In the data rows, the value 50 means zero.
Every row has a hidden score from 0 to 40. What is each row's score? 20 is about the middle. The score is a weighted sum of the row's numbers plus the product of two more (or one squared), each taken from its middle value.
[59 43 44 43 46 58 33 54 44 60 35 65 44 45 53 49 43 61 43 48 36] -> 24
[48 45 47 50 47 45 35 47 46 45 53 69 48 56 46 44 41 58 36 48 46] -> 25
[60 58 73 33 58 67 70 44 47 24 30 57 40 52 51 34 47 20 20 60 65] -> 20
[58 49 38 63 65 55 64 57 43 38 67 45 50 48 41 45 57 69 55 59 62] -> 21
[51 41 57 41 56 63 60 49 50 50 42 30 51 51 56 63 60 54 46 46 48] -> 28
[47 46 52 29 53 38 47 44 58 43 46 48 59 56 48 44 59 45 38 47 54] -> 16
[48 33 55 43 53 44 50 51 74 58 47 54 39 70 45 56 51 56 36 38 41] -> 19
[59 53 62 46 56 56 61 51 53 41 40 63 43 49 47 47 44 33 33 43 58] -> 18
[59 31 36 40 39 48 59 51 55 61 54 52 49 45 50 51 46 35 48 34 53] -> 13
[24 73 62 41 28 34 47 50 20 39 47 47 43 49 48 53 54 63 43 68 49] -> 11
[46 41 57 55 50 54 46 44 55 63 40 46 47 49 39 45 50 46 49 65 45] -> 23
[54 45 47 55 47 42 41 61 29 78 53 49 48 56 45 44 45 39 54 58 52] -> 13
[37 60 47 45 48 40 46 53 30 60 62 67 39 59 64 32 47 67 42 46 48] -> 23
[56 53 39 54 27 53 53 66 55 42 41 25 56 44 66 55 48 55 76 62 37] -> 27
[53 46 63 53 33 53 39 25 45 45 46 47 54 50 53 56 57 49 44 53 53] -> 23
[54 48 50 59 53 56 50 50 51 58 51 51 42 52 50 61 53 46 49 49 40] -> 22
[56 43 53 20 57 53 56 45 38 58 42 57 50 58 28 51 42 35 46 35 70] -> 8
[47 39 55 33 60 63 42 47 76 47 55 52 44 45 31 63 54 72 44 41 36] -> 24
[44 50 42 58 55 51 55 49 45 48 58 42 49 63 53 53 59 46 42 47 54] -> 25
[46 48 48 50 54 44 55 46 57 43 48 59 55 50 48 49 43 47 49 45 62] -> 19
[37 39 40 84 54 41 52 48 55 42 55 54 36 51 46 51 43 38 61 53 66] -> 21
[48 55 61 43 47 44 54 50 47 49 50 48 56 45 60 42 60 52 48 50 61] -> 18
[46 33 46 46 66 56 59 33 68 53 55 47 46 49 51 47 42 43 61 29 69] -> 23
[47 75 69 47 28 52 62 42 37 45 33 33 58 69 44 34 46 51 40 57 56] -> 20
[54 50 43 63 53 39 52 62 50 59 60 41 46 56 48 66 50 52 58 47 43] -> 12
[39 48 53 61 48 44 45 60 52 54 50 44 60 70 45 42 55 55 53 48 62] -> 24
[76 59 53 29 46 94 76 57 49 31 40 93 32 49 46 54 58 39 23 45 52] -> 24
[38 54 41 36 51 51 49 55 27 57 57 64 42 63 72 25 52 61 33 48 51] -> 34
[44 42 50 52 60 54 56 65 56 40 50 52 54 58 40 64 53 46 47 54 60] -> 19
[55 24 56 42 71 48 53 39 54 37 53 38 54 36 48 46 53 52 46 27 75] -> 21
[57 45 45 58 39 57 53 62 59 45 70 70 41 45 36 34 61 62 66 53 44] -> 23
[55 56 57 65 57 49 45 52 47 57 60 34 46 52 51 54 51 60 47 48 45] -> 21
[47 55 45 57 48 38 50 57 51 47 54 50 53 64 46 48 62 58 54 52 48] -> 20
[55 50 48 40 45 58 65 45 53 53 45 53 40 47 50 49 48 34 47 44 66] -> 13
[54 45 52 44 50 58 35 49 77 37 54 56 51 42 23 53 60 63 49 46 46] -> 25
[43 44 55 51 52 39 44 51 37 61 53 47 48 57 46 49 44 42 53 49 55] -> 15
[82 51 45 54 42 66 45 47 60 59  9 52 15 38 56 46 51 35 41 67 51] -> 11
[65 47 48 49 39 53 42 55 46 53 39 45 40 54 53 59 51 70 53 54 34] -> 17
[49 55 40 54 51 52 66 44 60 53 44 56 56 58 54 55 32 37 50 56 61] -> 14
[50 67 53 56 31 51 48 51 49 46 44 33 43 39 67 61 45 55 58 54 42] -> 18
[49 40 48 61 49 45 54 64 44 51 64 53 45 50 42 41 60 59 55 59 44] -> 22
[57 47 41 54 68 65 63 50 52 39 43 59 43 45 54 53 36 36 33 55 58] -> 20
[50 53 49 86 86 39 53 51 68 54 73 59 38 71 43 61 56 70 60 33 37] -> 28
[38 50 51 55 53 40 51 45 52 55 44 50 40 59 56 49 43 33 49 54 58] -> 15
[18 77 57 49 32 20 48 60 15 44 59 46 45 66 43 50 58 63 48 60 50] -> 11
[43 46 77 52 46 32 19 61 40 64 47 51 56 46 52 45 37 65 43 47 45] -> 18
[41 56 51 62 50 60 62 37 58 38 49 34 44 40 58 56 55 47 54 45 42] -> 31
[45 47 54 62 47 46 50 56 42 48 60 43 45 57 49 49 64 54 49 51 53] -> 23
[51 40 42 56 48 38 50 56 49 55 57 49 53 55 45 41 52 47 46 43 53] -> 19
[42 61 72 66 28 61 49 74 35 30 37 24 59 66 37 85 54 34 57 60 55] -> 18
[45 61 55 46 60 39 54 43 45 59 55 52 35 48 63 53 61 41 56 48 63] -> 16
[47 59 60 55 43 36 53 30 45 45 51 47 47 64 56 41 55 56 44 51 61] -> 17
[42 51 53 43 62 43 48 62 30 59 34 76 26 55 65 44 43 49 54 48 50] -> 20
[60 47 55 52 48 36 46 65 48 57 50 53 57 48 44 49 51 41 43 48 49] -> 13
[40 59 43 48 46 47 54 52 40 62 55 65 44 60 63 35 40 55 43 55 49] -> 21
[44 48 76 43 49 45 56 57 53 49 51 55 56 39 55 47 61 62 52 52 65] -> 17
[63 59 52 61 39 56 37 44 40 65 39 21 54 46 48 46 47 63 42 57 45] -> 20
[53 39 47 78 79 44 44 54 66 60 59 49 41 80 45 53 58 52 46 41 49] -> 27
[46 47 46 43 63 52 46 63 59 71 55 60 48 59 39 33 44 40 38 39 47] -> 23
[50 39 40 54 50 45 57 43 59 50 60 51 49 57 54 53 43 43 49 34 60] -> 17
[60 46 49 45 62 43 55 39 57 63 57 53 41 46 31 49 47 41 58 43 58] -> 7
[52 49 49 39 61 45 44 44 44 79 36 61 24 48 77 34 40 52 42 44 52] -> 21
[65 62 41 41 39 56 45 63 32 58 47 42 64 36 68 37 54 47 55 71 41] -> 26
[58 48 48 51 42 40 60 39 54 45 46 51 51 54 36 51 44 40 54 63 64] -> 5
[40 62 29 51 51 52 45 45 69 43 60 53 64 60 61 55 50 41 52 41 62] -> 22
[58 40 63 61 30 38 36 36 43 47 58 51 57 58 52 50 65 53 57 50 39] -> 23
[48 55 45 55 48 46 53 51 48 50 60 51 51 55 49 47 54 49 46 49 49] -> 20
[58 50 56 54 38 53 41 44 65 49 43 51 50 57 47 61 52 67 59 60 41] -> 17
[48 57 27 47 27 58 61 29 58 41 43 46 74 58 60 64 20 37 66 46 53] -> 18
[55 58 60 50 39 54 29 38 40 70 44 34 46 48 46 53 49 56 47 63 39] -> 16
[56 55 60 71 71 48 67 37 48 21 32 36 56 45 45 56 38 54 65 51 74] -> 18
[59 50 37 44 47 40 47 41 46 47 61 47 34 47 42 53 64 46 56 36 52] -> 13
[52 48 47 47 48 56 52 57 55 54 51 47 54 42 53 45 59 48 62 41 41] -> 28
[48 39 46 39 44 62 40 50 50 55 53 61 50 43 45 52 47 68 48 54 38] -> 24
[63 44 43 23 64 46 50 33 55 54 47 54 77 54 55 49 66 47 47 55 60] -> 15
[46 47 46 48 36 47 47 47 56 60 38 18 48 70 57 63 46 54 27 56 49] -> 14
[60 32 38 59 54 46 55 69 62 53 58 43 55 52 48 65 37 52 54 51 54] -> 9
[43 56 75 56 60 31 13 66 22 53 50 59 50 47 51 34 37 69 34 42 46] -> 23
[50 39 67 48 27 43 44 42 45 38 46 64 47 55 58 39 50 41 42 50 55] -> 20
[51 49 45 53 48 49 51 54 54 52 54 53 48 56 50 51 53 49 44 49 44] -> 20
[48 50 56 53 62 52 48 43 50 40 63 30 52 48 49 60 63 62 50 40 56] -> 25
[21 61 65 38 41 24 64 57 27 41 62 55 38 51 46 49 64 62 58 45 64] -> 11
[52 47 58 53 60 67 30 50 54 60 44 42 52 46 46 68 50 46 47 52 59] -> 20
[58 35 50 69 57 44 63 67 60 29 30 51 64 35 43 79 32 51 67 57 61] -> 20
[62 59 63 76 63 60 48 54 49 42 45 16 57 43 45 60 50 59 55 54 53] -> 24
[45 41 50 32 22 44 44 32 44 41 32 27 50 57 55 39 37 29 31 42 47] -> 19
[53 35 40 54 60 50 56 55 50 39 59 42 48 44 50 47 47 57 51 40 58] -> 22
[36 52 58 57 53 59 53 68 30 49 42 60 43 65 57 55 48 36 43 56 53] -> 27
[59 75 59 36 34 51 37 34 50 33 53 44 55 39 42 47 50 60 48 47 54] -> 11
[48 43 37 57 57 51 44 41 34 75 34 45 30 49 56 39 45 57 29 65 52] -> 20
[45 46 78 46 68 49 43 61 54 40 52 23 57 53 46 56 70 79 60 57 46] -> 31
[38 47 35 55 50 56 48 48 55 46 66 53 48 47 56 50 50 58 44 37 47] -> 29
[48 44 59 55 57 43 30 56 41 65 49 56 47 56 52 49 41 56 41 36 46] -> 23
[45 80 61 36 37 53 60 38 48 33 25 43 74 30 57 70 63 53 54 74 19] -> 25
[45 51 49 47 54 42 49 47 66 42 48 54 42 60 47 54 38 46 54 39 48] -> 15
[51 35 52 78 62 47 51 62 52 56 71 53 40 59 34 41 66 67 59 63 57] -> 23
[54 60 47 53 48 50 49 60 47 64 58 56 57 61 46 36 46 51 53 57 54] -> 17
[52 48 51 48 41 45 51 60 35 63 53 58 46 60 44 42 47 43 49 54 51] -> 14
[15 58 49 49 63 41 44 54 26 39 61 44 46 67 51 74 52 50 44 63 56] -> 18
[61 37 48 62 60 43 38 54 53 73 51 54 37 59 40 55 55 56 62 51 47] -> 14
[45 54 42 42 55 63 42 50 58 46 51 60 49 43 48 60 51 48 48 43 47] -> 24
[51 49 45 25 47 52 47 48 27 52 48 62 52 43 64 32 48 57 48 56 52] -> 22
[53 40 49 47 55 34 41 68 55 41 54 50 70 56 51 58 40 68 42 48 60] -> 12
[58 30 71 37 56 53 53 42 60 44 33 58 60 51 69 45 39 50 39 52 55] -> 21
[53 59 44 57 50 48 49 56 47 52 60 50 51 48 41 47 50 48 46 49 48] -> 18
[36 57 62 52 60 47 49 47 62 56 39 59 52 58 55 51 37 45 47 50 61] -> 20
[59 47 45 46 58 57 57 21 41 47 49 40 52 53 42 45 48 40 34 51 68] -> 17
[46 45 54 44 43 34 42 55 44 46 54 56 49 50 48 40 57 50 58 44 55] -> 16
[61 52 39 50 56 63 53 48 55 54 57 49 54 34 52 52 48 55 50 37 49] -> 23
[55 50 28 44 47 70 44 43 76 42 47 62 57 30 50 46 45 42 53 43 39] -> 31
[65 72 33 58 58 55 57 37 56 46 51 46 51 44 58 49 44 63 44 48 59] -> 15
[60 49 58 45 62 61 65 55 54 38 26 66 51 35 47 63 33 43 57 48 59] -> 17
[67 54 35 49 48 50 37 35 69 53 51 49 50 39 45 46 43 37 46 44 63] -> 9
[58 58 67 50 42 55 63 55 43 50 51 30 50 44 49 57 48 54 53 52 51] -> 16
[50 48 62 48 32 46 35 48 52 56 37 41 50 46 56 54 40 48 57 53 40] -> 16
[58 44 51 56 58 65 48 47 60 51 56 44 55 37 53 45 49 44 48 47 37] -> 31
[65 56 79 34 65 39 42 52 27 55 52 32 30 16 48 43 50 68 63 45 61] -> 17
[48 59 45 59 48 61 38 44 44 58 51 38 61 57 54 66 31 64 54 53 55] -> 18
[67 52 52 32 42 78 71 58 41 35 41 52 53 41 64 47 55 32 33 58 48] -> 28
[47 51 47 42 54 49 51 54 44 48 39 47 47 55 44 35 44 25 44 50 49] -> 22
[42 55 71 38 47 32 64 48 58 39 41 67 65 42 51 40 51 35 46 63 79] -> 10
[50 51 28 38 59 63 61 48 45 51 70 51 51 53 52 60 46 54 41 54 43] -> 21
[36 58 70 45 54 28 59 58 49 53 46 65 40 34 68 40 47 53 57 51 71] -> 8
[55 34 62 54 56 68 53 37 61 35 56 27 51 35 63 58 47 51 36 29 33] -> 37
[57 50 52 49 48 53 58 30 23 40 48 47 52 57 53 17 52 54 24 64 49] -> 29
[39 57 61 50 50 53 45 46 42 48 50 46 51 48 51 53 58 47 44 51 46] -> 26
[41 57 65 38 41 36 56 49 38 44 51 56 50 47 44 43 56 48 45 46 53] -> 15
[49 52 40 44 39 48 50 52 55 48 52 71 48 59 42 53 44 55 62 46 44] -> 17
[53 50 45 55 53 52 56 53 55 57 54 51 47 52 45 54 49 45 49 51 53] -> 16
[54 56 47 50 48 53 53 52 51 42 52 64 48 50 50 45 51 46 39 50 49] -> 21
[51 42 44 55 41 59 44 55 55 46 70 57 49 44 46 47 56 63 58 52 41] -> 25
[58 46 49 53 64 61 58 59 61 47 44 50 58 42 36 65 50 48 61 44 57] -> 20
[49 54 45 53 48 45 53 54 50 52 57 49 51 48 46 47 52 44 47 52 51] -> 16
[55 59 48 54 59 47 57 54 42 50 54 48 41 45 62 49 44 58 47 48 55] -> 17
[50 50 39 51 51 52 66 45 51 44 53 41 38 56 63 42 48 69 57 54 66] -> 23
[53 51 43 52 50 49 53 52 49 42 58 56 48 53 47 43 54 55 45 49 49] -> 21
[55 26 70 47 55 42 55 61 86 40 35 52 57 66 50 60 59 61 55 48 49] -> 20
[55 65 51 55 38 43 44 53 48 55 48 38 53 44 57 53 49 53 49 57 44] -> 13
[57 59 59 45 55 69 47 43 44 51 42 51 50 38 49 55 56 46 38 46 58] -> 23
[66 54 50 54 54 66 61 33 53 51 43 46 56 41 52 38 48 36 43 50 49] -> 27
[51 47 60 50 48 37 37 64 35 59 54 41 52 60 40 56 46 49 54 55 54] -> 9
[43 29 31 50 62 43 56 26 49 56 48 47 55 49 65 62 55 33 22 43 55] -> 27
[44 47 45 59 78 37 53 33 56 54 64 70 57 43 61 47 66 59 37 41 48] -> 36
[41 52 55 51 48 45 50 61 53 56 58 51 57 52 51 55 55 54 49 60 46] -> 18
[41 60 45 62 49 44 51 49 44 51 55 40 41 70 59 56 66 48 45 42 57] -> 24
[50 72 37 53 38 52 65 46 48 56 51 43 61 59 61 57 38 51 58 52 58] -> 13
[62 31 34 35 70 51 55 21 67 54 56 55 66 53 54 60 73 25 35 32 65] -> 23
[45 41 41 52 46 60 48 44 61 44 66 58 51 41 43 54 48 55 45 40 50] -> 28
[50 54 53 39 49 46 56 57 41 47 59 48 35 43 46 48 65 50 59 46 53] -> 20
[52 55 60 66 55 45 34 52 47 59 61 38 46 51 53 48 40 68 58 46 58] -> 17
[50 59 49 52 46 52 56 47 52 41 52 43 46 45 44 58 46 48 53 44 45] -> 18
[52 20 40 51 44 36 57 46 56 58 61 52 42 52 49 37 53 34 49 15 63] -> 20
[48 52 36 52 56 67 56 55 46 37 67 42 51 50 52 68 48 43 41 59 44] -> 23
[42 48 64 53 44 58 47 63 39 48 53 29 57 65 46 75 67 57 60 54 52] -> 24
[51 57 45 57 50 48 51 51 46 54 55 50 51 54 52 47 51 49 47 49 50] -> 20
[50 40 46 57 63 53 53 45 59 49 52 49 43 45 48 45 32 55 54 42 59] -> 20
[66 60 63 54 48 53 35 45 41 56 59 32 60 35 51 44 51 62 45 48 54] -> 18
[47 62  6 52 30 59 83 24 54 48 57 56 75 56 58 69 18 26 61 53 65] -> 15
[52 39 55 39 64 79 56 47 66 70 39 57 47 27 64 59 40 37 65 30 51] -> 29
